0: [129 156 157 142 145 175  96 110  98 120 125 152  38 167 136 160 135 110
 133 145 154 128 131 127 129 142 172 119 171  99]
1: [123 142 157 156 105 118 141 136 121 138 144 141 132 124 130 138 134 127
 119 150 141 133 106 130 118 129 128 128 121 127]
2: [129 157 115 149 128 119 105 121  91 130 146 136 106 104 113 133 137 109
 147 141 131 123 130  99 137 141 152 126 172 105]
3: [120 138  89 157 107 134 147 148 110 149 157 139 125 115  99 118 131 132
 147 140 137 119 111 131  95 117 127 122 104 107]
4: [118 146 123 128 108 124 140 146 144 146 142 125 132 129 129 127 127 119
 145 132 130 118 129 128 117 107 119 140 120 120]
5: [128 139 116 155 128 231 121 132 105 132 114 128 101 120 103 107 135 134
 128 162 132 130 106 154 114 157 149 157 144 112]
6: [153 157 149 170 124 164 115  99 102 106 139  96  47 182  99 168 135  81
  96 135 148 117 114 101 108 120 131  65 110 106]
7: [113 171  76 201  84 187 190 180 164 141 181 192 142  67  44 131 129 128
 155 187 149 116  50 103 104 117  92 176 130 164]
8: [128 137 125 134 128 169 137 131 126 123 140 146 120 128 124 128 134 128
 131 141 154 123 117 115 127 128 123 131 125 126]
9: [121 165 154 168  88  82 119 107 107 135 163 155  71 187  91 175 136  89
 141 155 140 103 119  94 130 112 133  88 138 106]
10: [135 109 157 121 123 142 147 148 103 191 134  93 159 125 161 102 109 138
 134 129 153 123 132 147  85 109 121 139  99  99]
11: [132 112 170 112 121 161 105 103  76 170 119  84 136 146 185 132 116 134
  86 133 166 129 126 145 100 143 144  80  90  70]
12: [121 159 164 147 100 113 143 114 104 111 138 150 100 147  84 137 145 139
 108 171 162 140  88 127 118 143 133 111 119 120]
13: [131 132 151 139 124 153 118 138  96 165 138 173 123  96 127 102 127 131
 161 144 133 121 130 135 127 144 153 162 173 107]
14: [126 119 163 102 134 147 152 140 130 177 146  91 157 128 128 124 134 149
 113 155 137 111 107 144  77 114 112 131  79 103]
15: [111 154  82  94  97 152 129 119 117 155 146 131  67 153  92 160 148 119
 130 125 124  93 123 122  86 111 120  99 101 105]
16: [157 110 178 145 127 180 160 160 104 135 162 200 199  75 126  83 145 166
 159 190 118 139  79 152 117 176 155 196 128 135]
17: [122 148 139 135 125 127 130 134 120 127 152 139 117 130 133 138 132 127
 130 145 135 125 115 126 121 131 128 134 129 131]
18: [109 153 232 180 135 136 136 140  70 103 148 163 113 114 140 119 149 172
 137 200 179 142  88 157 142 165 151 146 119 118]
19: [110 158 126 180  97 150 161 140 149  96 155 136 132 161 106 140 146 125
 132 162 169 123  86 118 105 120 115 131 112 143]
20: [145 157 170 200 116 137 166 131 147 140 152  87 134 151  67 168 137 107
 116 133 101 118 101  95  78 118 120  87 100 104]
21: [101 145 111 139 100 110 156 149 150 140 147 147 126 128 108 132 126 124
 146 137 141 115 122 120 100 100 119 132 123 122]
22: [141 127 168 120 134 144 131 126  98 157 119 116 123 130 157 119 134 144
 132 149 142 129 128 121 116 137 141 136 119 108]
23: [121 132 119 137  96 206 181 165 132 155 173 151 170  68 109  94 129 151
 136 167 147 132 103 141 104 142 122 166 139 130]
24: [129 121 150 133 132 159 138 136 126 155 125 123 137 127 134 127 125 129
 134 124 129 125 126 138 108 115 124 127 101 115]
25: [133 128 227 124  65 220 148 113  81 119 119 135 147 166 149 143 124 141
 115 178 159 150  81 127 109 148 131  99  86 112]

[139 138 154 166 114 123 145 135 125 120 139 152 134 127 104 119 143 141
 136 159 157 137  99 136 112 139 123 143 114 134] >> 1
[ 93 157 159 137  57 163 176 172 136 211 221 127 168 125 135 120 123 123
 157 134 141 108 114 104  38  63  69 128  41 107] >> 14
[120 130 152 131 129 160 133 143 107 159 143 133 126 107 141 123 130 135
 135 139 104 120 132 136 127 133 145 156 159 111] >> 13
[118 136 119 127  94 158 138 123  99 104 150 139 101 142 107 138 140 133
 115 178 174 136  88 146 118 170 141 120 118 125] >> 12
[101 130 163 141 111 138 169 151 111 150 149 123 162 130 118 107 133 163
 154 158 157 116 104 145 110 137 123 155 129 130] >> 1
[157 154  63 119 129 183 118 155 121 248 170  95 122 127 157 151 109  89
 127  76  89  62 184  71  74  54 120  91 105  47] >> 15
[144 121 154 118 131 141 124 115  97 117 115 115 121 141 149 125 130 133
 114 145 150 142 120 132 128 147 142 106 119 112] >> 22
[122 155 112 177 110  97 142 125 137 119 156 100 114 175 105 160 140 119
 112 154 169 118  94 130  79 110  98  93  62 119] >> 19
[135 158 166 120 118 209 103 108  67 135 138 133  36 130 170 112 147 132
 150 171 130 117 103 138 108 139 169 110 139 105] >> 0
[115 129 125 111 136 172 133 132 111 155 136 133 122 111 141 121 126 128
 140 128 118 110 140 120 110 118 128 131 125 110] >> 24
[176 129 128 156 139 181 141 155  91 174 161 174 157 112 104 104 118 166
 152 161 188 111 109 133 108 150 146 167 178 112] >> 13
[122 140 136 117 113 141 148 140 140 150 162 113 144 141 127 142 131 115
 137 120 127 118 123 115 102 106 103 126 102 131] >> 4
[120 129 136 130 113 176 128 128 116 132 135 148 140 120 129 116 130 139
 140 148 123 132 114 135 126 140 139 135 131 124] >> 8
[153 132 206 137  58 130 113  91  99  86 121 110  80 245 124 160 143 116
 102 161 169 113  94 125  95 136 134  45  77 100] >> 6
[127 134 141  80 144 180 129 145 110 167 162 109 165 117 148 116 131 131
 138 135 104 101 140 130 100 111 133 126 130 114] >> 24
[127 148 138 148 113 141 153 143 142 151 153 141 140 116 117 132 124 122
 143 137 110 118 115 128 116 118 122 141 125 131] >> 4
[129 127 173 136 126 137 140 138 121 163 138 107 142 160 127 125 127 128
 121 135 131 123 122 123  96 117 118 119 100 115] >> 24
[118 165  69 172 100 139  95  97  57  96 135 135  11 131  78 159 146 107
 147 178 129  97 108  83 131 146 159 105 161 110] >> 2
[146 151 179 184 104 138 140 129  99 143 164 134 114 141  95 146 133 103
 115 151 148 118 104 158  85 119 143 128 122 119] >> 1
[132 106 197 156 134 186 167 150  75 164 136 160 216 115 109  87 137 190
 132 191 173 165  76 175 109 175 131 158  98 137] >> 16
[145 118 145 133 140 160 117 119 101 140 125 127 119 124 143 127 131 138
 118 145 141 133 127 141 124 140 148 124 135 110] >> 22
[136 146 163 173 105 103 156 124 104 130 128 150 120 135 102 135 151 153
 104 172 143 141  92 117 124 161 140 120 119 127] >> 12
[113 123 133 102 132 177 132 148 133 158 142 101 151 144 133 131 112 107
 132 109 129 113 139 117  90  97 120  98  94 107] >> 24
[147 113 164 141 110 133 117 126  95 140 109 142 141 111 134 112 125 163
 127 158 158 137 122 159 124 153 149 136 122 117] >> 22
[ 71 103 201 119 182 160 113 113  35 175 113  93 154 151 255  83 134 156
 117 183 130 150 102 139 104 168 181 102 127  80] >> 11
[130 116 159 126 111 103 152 129  87 127 133 128 193 120 117  94 135 169
 107 172 168 139  95 153 105 156 140 129 101 117] >> 1
[122 121 152 116 122 161 134 132 122 154 128 114 153 124 138 115 124 137
 115 132 127 124 132 142 112 124 125 116 107 115] >> 24
[138 136 196 173 129 148 133 119  81  86 129 162 129 119 145  96 147 161
 123 190 156 160  86 165 129 179 162 153 163 130] >> 18
[115 117 214 146 110 149 141 107  72  89 131 111 131 180  58 158 146 144
  83 197 217 138  44 141  87 164 144  88  89 113] >> 12
[ 98 148 122 183  89 186 152 167 133 179 154 185 160 100 112  96 123 160
 141 143 114 114 124 152  82 111 108 171 117 130] >> 23
[111 152 134  99  88  89 176 188 207 165 195 182 204 126 134 156 129 130
 165 141 147 107 101  93  87  67  74 151  85 150] >> 21
[123 159 100 137  98 145 166 161 162 149 171 151 132 143  97 152 130 128
 131 133 128 105 114 105  89  91 102 127 107 138] >> 21
[100 114 173 139  87 144 164 137 112 153 125 112 174 141 115 106 134 160
 133 160 157 138  99 163 101 149 122 140  82 122] >> 14
[108 139 142 140  73 133 162 171 130 172 159 145 183  72 113 109 126 150
 174 157 124 122 101 131  96 106 112 159 113 120] >> 23
[140 147 143 133 118 126 117 122 131 142 142 130  91 146 131 147 127 117
 124 125 129 122 123 117 119 114 125 109 122 113] >> 17
[143 201 155 170  54 142 103 125 125 129 177 131  39 185  99 192 139  79
 110 113 116  88 142  76 116  81 121  84 154 100] >> 9
[108 146 139 113 117 148 110 121 127 134 137 106  56 152 142 144 127 108
 142 107 120 101 139 113 101  92 117  86  94 104] >> 15
[136 154 146 132 138 163 108 147 119 171 163 173 124  91 146 129 128 124
 174 122 109 103 144 114 116 118 139 149 155 107] >> 13
[106 128 143 147  89 214 160 159 107 175 149 116 203 117 138  73 128 158
 148 181 142 132 112 170 102 139 126 154 111 113] >> 23
[149 117 179 142 124 175 116 122  59 180 141 127  98 103 166 131 126 127
 116 140 110 113 142 117 103 129 161  99 147  75] >> 22
[128 160 131 156  73 126 141 142 110 117 139 136  56 158 112 129 142 118
 130 166 150 117 112 112 107 130 130 116 121 125] >> 12
